Here is a table of points, one per row:
[-1.1  1.1 -1.3  0.3 -1.7  0.  -1.   0.8 -0.4  0.5 -0.6  1.2 -0.7  0.9
 -1.  -0.6 -0.2  2.2 -1.   0.8 -1.2 -0.9  0.9  0.4]
[ 1.4  0.3 -0.6 -0.2 -0.5 -1.  -0.2  1.1  0.2  1.5 -0.6  0.3 -0.3 -0.4
 -0.3  1.5  0.   0.7 -0.5  0.  -0.1 -1.   2.3 -0.5]
[-0.4 -0.3  0.8 -1.1 -0.8 -0.7 -1.4 -0.3  1.4 -1.2  1.3 -0.2 -0.3 -0.5
  0.3  1.2  0.5 -0.2  0.5 -0.1 -1.5  0.   1.  -1.5]
[-0.5 -0.1  0.3  0.3 -0.4 -1.   0.3 -1.   0.7 -0.9  0.8 -0.3 -0.2 -1.
  0.   0.6 -1.5 -0.6  0.6  0.7 -0.3 -1.6 -0.1 -0.1]
[ 1.7 -0.8 -0.3  1.9  0.3  0.1 -0.4  0.1  0.1 -0.7  0.3  1.1  0.8  0.7
  1.3 -0.1 -1.3 -2.   0.3 -0.5 -0.7 -1.4 -0.3 -0.1]
[-1.3 -1.3  1.2 -2.  -0.3 -0.1  1.4  1.   0.7  1.6  0.3 -0.4  2.9  0.7
 -0.6 -0.8 -0.4 -1.9 -1.1 -0.4 -0.1 -0.1  0.8  0.3]
[ 1.9  0.1  1.1 -0.8 -0.4  0.9 -0.6  1.3  3.9  1.3 -1.4 -0.1 -1.1 -1.3
  0.2 -0.3 -2.1 -0.6  0.   0.3  1.4 -0.8 -0.3  1.9]
[-0.3 -0.6  0.4 -0.5  0.1  0.5 -1.  -1.4  2.1  2.  -1.2  0.  -0.9  0.3
  0.3 -1.1 -1.2 -0.1  0.5  1.9  0.6  0.4 -0.2 -3.3]
[ 0.6  0.3 -0.2 -0.4  0.5  1.7  2.5 -0.4 -0.5  0.3 -0.7  0.2  0.5 -1.2
 -0.2  2.3 -1.9  0.9 -1.5 -0.3 -1.5  1.   0.3 -0.1]
[-0.8  0.8  0.5 -1.8 -0.5 -0.8 -0.5  0.6 -0.3 -2.7  0.9  0.1 -0.5 -0.8
 -0.1  1.1  0.1 -0.6 -0.1  1.3 -0.1 -0.3  0.1  0.9]
[ 1.  -0.6 -0.7  1.6  0.5 -1.7 -0.6 -0.7  0.4 -0.1 -0.5  1.4 -0.6  1.1
  0.3 -0.7 -1.5  0.8 -0.6 -0.5 -1.1  2.   0.2  0.6]
[ 0.2 -0.9  0.3 -1.4 -0.1  0.6 -0.2 -1.1  1.4 -2.  -3.7  0.4 -0.8  0.
  0.7  1.3  0.3  0.   0.8  0.5  1.9  0.8  0.3  1.7]
[ 0.6  1.6  0.4  0.   0.7  0.4 -1.   1.2 -0.8 -0.6  0.2  0.1  0.8  0.4
  2.8  0.2 -0.5  0.8  0.1 -1.  -0.1 -0.6 -1.1 -0.5]
[-1.   0.9 -0.1  0.3  0.8  0.6 -0.4 -0.3  0.5 -0.5 -0.5  0.8  1.   1.1
  0.2  0.3 -1.5 -0.2  0.2 -2.5 -1.  -0.4  1.6  0.2]
[ 1.9  0.4 -0.3  0.6  1.2 -0.7  2.2 -1.4  0.7  0.1  1.2 -0.8  0.3 -0.5
 -0.5  2.3 -0.5  1.8 -1.3  0.5  0.2 -0.7 -1.1 -0.5]
[-0.3 -0.8  1.1 -0.2  2.8  0.3  0.5  1.8 -0.8  0.9  0.8  2.1 -3.2 -0.2
 -0.6 -1.2  0.8 -1.1 -0.6 -0.1 -0.7 -0.7 -0.3  0.1]
[ 1.4  0.   0.8  3.  -0.6  0.6 -0.9  0.1 -0.4 -0.4  0.3 -3.8 -0.7  0.4
 -0.6 -1.  -0.9 -1.7  0.7  0.1 -0.7  1.3  1.9  0.4]
[ 0.5 -0.9 -0.3  0.3 -1.3  0.7  1.6 -0.3  0.8 -0.8  1.3 -0.6 -1.1 -1.9
  0.  -3.2  0.5  1.7 -0.8 -1.9  0.1 -0.3 -0.4  0.1]
[-0.3 -0.5 -0.1  0.4 -0.9  1.   0.1  1.1 -0.3 -1.5  0.2  1.5 -1.   1.
 -0.6 -0.1 -0.8 -0.5  0.5 -0.1 -1.  -0.3  0.8  0. ]
[ 0.8  0.8  0.7  1.  -2.1 -0.7  0.4  0.  -0.7  0.4  0.5  1.   1.3 -1.9
  0.3 -0.2  2.5 -1.7 -2.1  0.2 -0.3  0.2 -1.2  0.4]
[ 0.8 -1.1  0.3 -0.5  0.7 -0.1 -1.2  0.6  0.1 -0.2 -1.6 -0.8  1.4  1.
 -0.2 -1.1  1.1  2.5 -2.7  1.6 -0.3 -0.6 -0.1  0.5]
[-1.5 -0.6 -0.3  0.7 -0.1 -0.4  0.5  0.2  0.7  0.6  0.7 -0.1  0.3 -0.8
 -0.8  0.6  0.   0.5  0.2  0.8  0.1 -0.9  1.6 -0.5]
[ 0.  -0.6 -1.3 -0.4 -0.4 -0.5 -0.6 -0.4  0.3 -1.1  0.5 -0.5 -0.2  0.2
 -0.1  1.9  1.3  0.3  1.   1.2  0.3  1.1  1.  -0.2]
[ 0.2 -0.5  0.2 -0.8 -1.2 -1.1 -1.7 -1.1  2.   0.   0.9 -0.1 -0.2 -0.5
 -0.5  1.7  1.7  0.2  0.6 -1.2 -0.8 -0.6 -0.4 -1.8]
[-1.7  0.9 -1.4 -0.2  1.1  0.  -0.8  1.1 -0.2  0.8  0.8 -1.2 -0.4  0.8
  2.2  0.5 -0.1  1.2  0.2 -1.8  1.  -0.4  1.3  1.1]
[ 0.  -1.2 -1.7 -0.4  1.3 -0.9  0.  -0.6  0.  -0.1 -0.7 -1.9 -0.2  1.
  0.7 -0.5 -0.3  0.7  0.5  0.9 -0.6 -1.5 -1.5  1.2]
[-1.   0.8 -1.2  1.2  1.2  1.5  0.  -0.6 -0.1 -0.2  0.7 -0.9  1.2  1.3
 -1.6 -0.3  0.2  0.3  0.1 -0.3  1.8 -1.8 -0.6 -1.3]
[ 0.  -1.3  0.  -0.1  0.   2.4  1.  -0.4  0.3 -0.2  0.4 -0.4  0.4 -0.7
 -1.6  2.  -0.4  1.5 -1.8  0.  -2.   0.8 -0.8  0.2]
[-0.1 -0.3 -0.5 -0.2 -0.7  0.3  1.5  0.9 -0.7 -1.2 -1.  -1.  -1.2 -0.6
  0.2 -1.7 -0.7  0.1 -1.2 -2.   1.7  1.1  0.2 -2.4]
[ 1.2  0.9  0.4 -0.4 -1.1 -0.8  2.   0.5  0.   0.   0.  -0.1 -0.4  1.
 -1.1  2.1  0.4 -0.7  1.2 -0.2 -0.2  1.1 -1.1 -0.1]
[ 1.   1.1  1.3  1.2 -0.9  2.  -0.2  0.8 -1.1 -0.4 -0.3 -0.3  1.6  0.1
 -0.7 -0.5  0.5  0.8  0.9  1.7  1.4 -1.7  0.1  1.2]
[-1.2 -0.2  0.2 -0.8  0.  -0.7 -0.2 -2.7 -1.5  0.5  0.7  0.4 -0.5 -0.5
  0.2 -0.8 -2.6 -0.7 -1.   0.8  0.8  0.1  0.4  1.1]
[-0.6 -0.6  0.3 -1.4  0.2 -0.5  0.2  0.5 -1.3  0.7  0.  -1.6  1.4  0.1
 -0.8 -0.2  0.5 -1.3 -0.1 -0.1 -0.9  0.8  0.6  0.5]
[-1.1  2.3  0.7  0.5  1.2 -0.2  0.6  2.5  0.1  0.4  1.1 -1.1  0.5 -0.1
  3.1  0.2 -0.6  0.7  0.1  2.2  0.3  1.  -0.6 -1.1]
[-1.  -0.9  1.  -0.4 -0.3  1.  -1.1 -1.8 -1.   0.9  0.8  0.4 -0.4 -0.1
  0.1  1.1  0.  -0.9 -0.9  0.4  3.1  0.8  0.8  1.4]
[-1.2  0.4  0.5 -0.7  0.2 -0.1 -0.5 -0.3 -0.9  0.3  0.5  1.   0.3 -1.5
  0.1  0.3 -1.  -0.1  0.5  0.1  1.9  0.2 -0.1 -1.5]
[ 1.2 -0.7 -0.4 -0.6  0.7  2.6 -2.4 -1.3 -0.8  0.4  1.6  0.3 -1.1 -0.9
  1.   1.4 -0.2 -1.   0.2  1.2 -1.2  0.   0.3 -0.4]
[ 0.1  0.5  0.1  0.8  0.4  0.  -0.5 -0.1 -1.2  0.1 -0.4  1.7 -1.3  1.2
 -0.8 -1.3 -0.3  1.1  0.5 -0.2 -0.4 -0.5 -0.3 -1.4]
[ 0.8  0.6 -0.2 -0.1 -2.2  0.   1.2  0.1 -1.6 -0.5 -0.2  0.3 -1.3  1.4
 -0.4  0.5 -1.1 -0.2  0.5  0.2 -0.5 -1.6  0.5  0.5]
[ 0.1 -0.1 -1.5  0.7 -0.6 -1.8  0.1  1.1  0.2  0.7  0.5  0.1 -0.5 -1.
 -1.5  1.4  0.9  0.1 -0.1 -0.4 -0.3  0.6  0.3  0.7]
[-0.6 -0.1 -0.2 -0.6 -1.8 -0.7  0.2  0.5  1.1 -0.6  1.1  0.5  0.3 -0.1
 -0.4 -0.3 -1.4  0.3  0.1  1.4 -0.3  0.2 -0.1  0.2]
[ 0.6 -1.4  0.2 -0.1  0.9  0.  -0.5  0.5 -0.7 -0.2 -1.2 -1.8  0.5  0.6
 -0.3 -0.2  0.2 -2.7 -0.8  0.  -0.2 -1.1 -1.3 -0.9]
[ 1.2 -2.5  0.1  1.9 -0.4  0.3 -0.3  0.  -0.4 -0.5  1.1  1.7  1.8  1.
  1.7 -0.3  0.1  1.3  0.9  0.5  0.1  0.4  0.6  0.4]
[-1.6 -2.   0.6  0.4  0.2 -0.6 -1.2  1.  -0.8  0.1 -0.8 -2.  -1.   0.2
  0.2 -0.6  0.4  0.9 -0.6  0.9 -1.  -0.1 -1.3  0.6]
[-0.7 -0.9  0.5  1.6 -0.1  0.2  2.3 -0.1  0.1  0.2  0.5  0.3 -0.5  0.4
 -0.7  1.3  0.8  0.   2.6  0.2  0.   0.2 -0.5  0.6]
[-0.4  1.1 -0.4  0.9  0.2  1.1 -1.1  0.3  1.1 -0.7  0.2 -0.6  1.3  1.5
 -1.3 -0.3 -0.4 -0.1 -0.2 -1.   0.4 -0.6 -2.  -0.1]
[ 2.  -0.5 -0.4 -1.5  2.5 -0.7  1.   0.2  0.4 -0.6  0.8  0.7  1.8  0.7
 -0.1 -1.7  0.2 -0.8  1.1  1.  -0.2  1.8  0.9  0.2]
[-1.1  0.8  0.7  0.6 -0.3 -0.1  0.   0.2  0.8 -0.7 -0.5  0.7 -0.2  1.5
 -0.9 -0.1 -0.6  0.2  0.1  0.1  1.8  0.   0.9 -1. ]
[ 1.8  0.5 -0.3  1.6  1.2 -1.3 -0.6  0.4  0.2  0.7  0.1  0.8 -0.1 -0.2
 -1.1  0.1  1.5 -0.4  0.8 -0.2  0.3 -0.9  0.3  0.8]
[ 1.4  0.6 -1.3 -2.   1.2  0.   0.3 -0.1 -0.2  0.  -0.1  1.1  0.5  1.9
 -0.6  0.   1.9 -1.7 -1.7  0.2  0.2 -0.2  0.9  0.1]
[ 1.   0.  -0.1 -0.1  0.3  0.7 -1.6  0.1  0.2  1.2  0.2  0.3 -0.9 -0.6
 -0.4  1.4 -0.4 -0.2  0.1  0.2  2.5  2.2 -1.6  1.5]
[ 0.3 -0.1 -0.7 -0.2 -1.5  0.6  0.9  0.   0.3 -0.1  0.5 -0.7 -0.6 -0.6
  1.5 -1.7  1.4  0.8  0.3 -1.3  0.9  0.7  0.2 -0.3]
Along one direction, these points spread out more than along any other. Take the direction at right angles to it along which they spread out most. Go by this last direction. How many in every 100 of the points above lie lower along it than each point below? Answers are rounded to whole numbers. More than half of the points above lie lower than the first one.
[-0.3  1.7  0.1 -1.2  0.5  0.5  0.4 -0.5 -0.4 -0.1  1.  -1.3 -0.2  1.5
  0.2 -1.6  1.3  0.3  0.7  0.  -1.4  2.2 -1.2  0.6] 56
[-1.3  1.1  0.8  1.8  1.2  0.7  0.8 -1.   1.1 -1.2 -0.9  0.4 -1.1 -1.1
  2.4  0.3  3.  -1.4 -2.5 -0.1 -0.6  0.3  0.3  0. ] 52
[-0.5  1.8 -1.7  0.6 -1.   0.9  0.8 -1.7  0.8  1.2 -0.8 -0.9  0.4 -1.1
  0.8 -2.2  1.  -0.8  0.9 -0.5 -1.3  1.1  0.7  0.3] 56
[-0.5  0.7  1.9 -1.9  0.2 -0.5  1.  -1.8  0.   1.7  0.5 -1.1 -1.6  1.4
  0.9 -0.5  1.3  0.1  0.5 -0.9 -0.7 -2.1 -0.6  1.5] 33
[ 0.5 -1.4  1.  -0.3  0.6 -1.9 -0.1  0.4 -2.   0.6 -2.5 -2.2  0.5 -0.6
  1.5 -0.1  0.   0.   1.2  0.   0.1 -1.  -0.2 -0.3] 21
[-1.8 -0.7 -1.6  2.5 -0.5 -1.2  0.8  0.4  0.1  0.6 -0.9  0.7 -0.7  1.4
 -0.3  0.8  0.4 -1.9 -0.6  0.9  0.1  0.5 -1.   0.1] 73
[-1.   0.4  1.2 -0.7  1.3 -1.  -1.7  0.6 -0.7 -0.3 -0.2 -0.7  0.3 -0.8
 -2.5 -0.7 -0.3  0.8  0.6 -1.8 -0.2  1.1 -0.9  0. ] 33
[-0.1  0.3  0.7  1.1 -0.9 -0.7 -0.9  0.1 -0.2 -0.1  0.1  1.1  1.7  1.5
  0.8  0.2 -0.5  0.6 -0.4 -2.8  0.7  0.6 -0.4  0.8] 56
[ 0.1  0.3  0.2 -0.7 -0.9  1.   0.7  0.  -0.8  1.1 -1.1  0.7 -0.2 -1.3
  0.5  1.8  0.7  0.4  1.1 -0.3 -1.7  0.5 -1.4 -0.7] 81
[ 0.1  0.8  1.2  0.7 -0.2 -0.1 -0.2 -0.7 -0.9  0.5 -1.2  1.2  1.1 -0.4
 -0.5 -0.1 -0.5  1.8  0.5  0.4 -1.1  0.9  1.  -0.1] 69
[ 0.6 -0.8 -1.9 -1.5 -1.5  1.3  0.3  0.4 -1.2  0.7  0.4 -0.2 -0.6 -0.1
  1.1 -1.1  0.9  0.3 -0.2 -1.7  2.1  0.7 -0.9 -1.4] 21
[-1.3 -1.8  0.5 -0.4  1.1 -0.1  0.8  0.5  0.3  0.4 -0.5  2.2  1.6 -0.2
  0.9 -1.   1.1 -0.6  1.1 -0.3 -0.7 -1.2 -0.1  0. ] 56
[-0.8  0.8 -2.  -0.3  2.1  0.  -0.6  0.4 -0.6 -1.6 -0.5 -0.5  0.7 -3.2
 -1.3 -0.4 -0.6  0.4  1.1 -1.1  0.3 -0.7 -0.1  0.5] 42
[ 1.1  0.6  1.6  0.  -0.2 -0.8  0.5 -0.7  0.3 -1.1  0.4  0.1 -0.5  0.2
 -1.4  0.   0.3  0.6 -0.5  0.7  0.4  0.2  1.4 -1.6] 73
[-0.7  1.5 -1.  -1.3 -1.  -0.9 -0.8 -0.5 -0.1 -0.1  0.5  1.4  0.3 -1.7
  0.2 -2.2 -1.3 -1.   0.4  1.8  0.4 -0.5 -0.8  0.1] 13
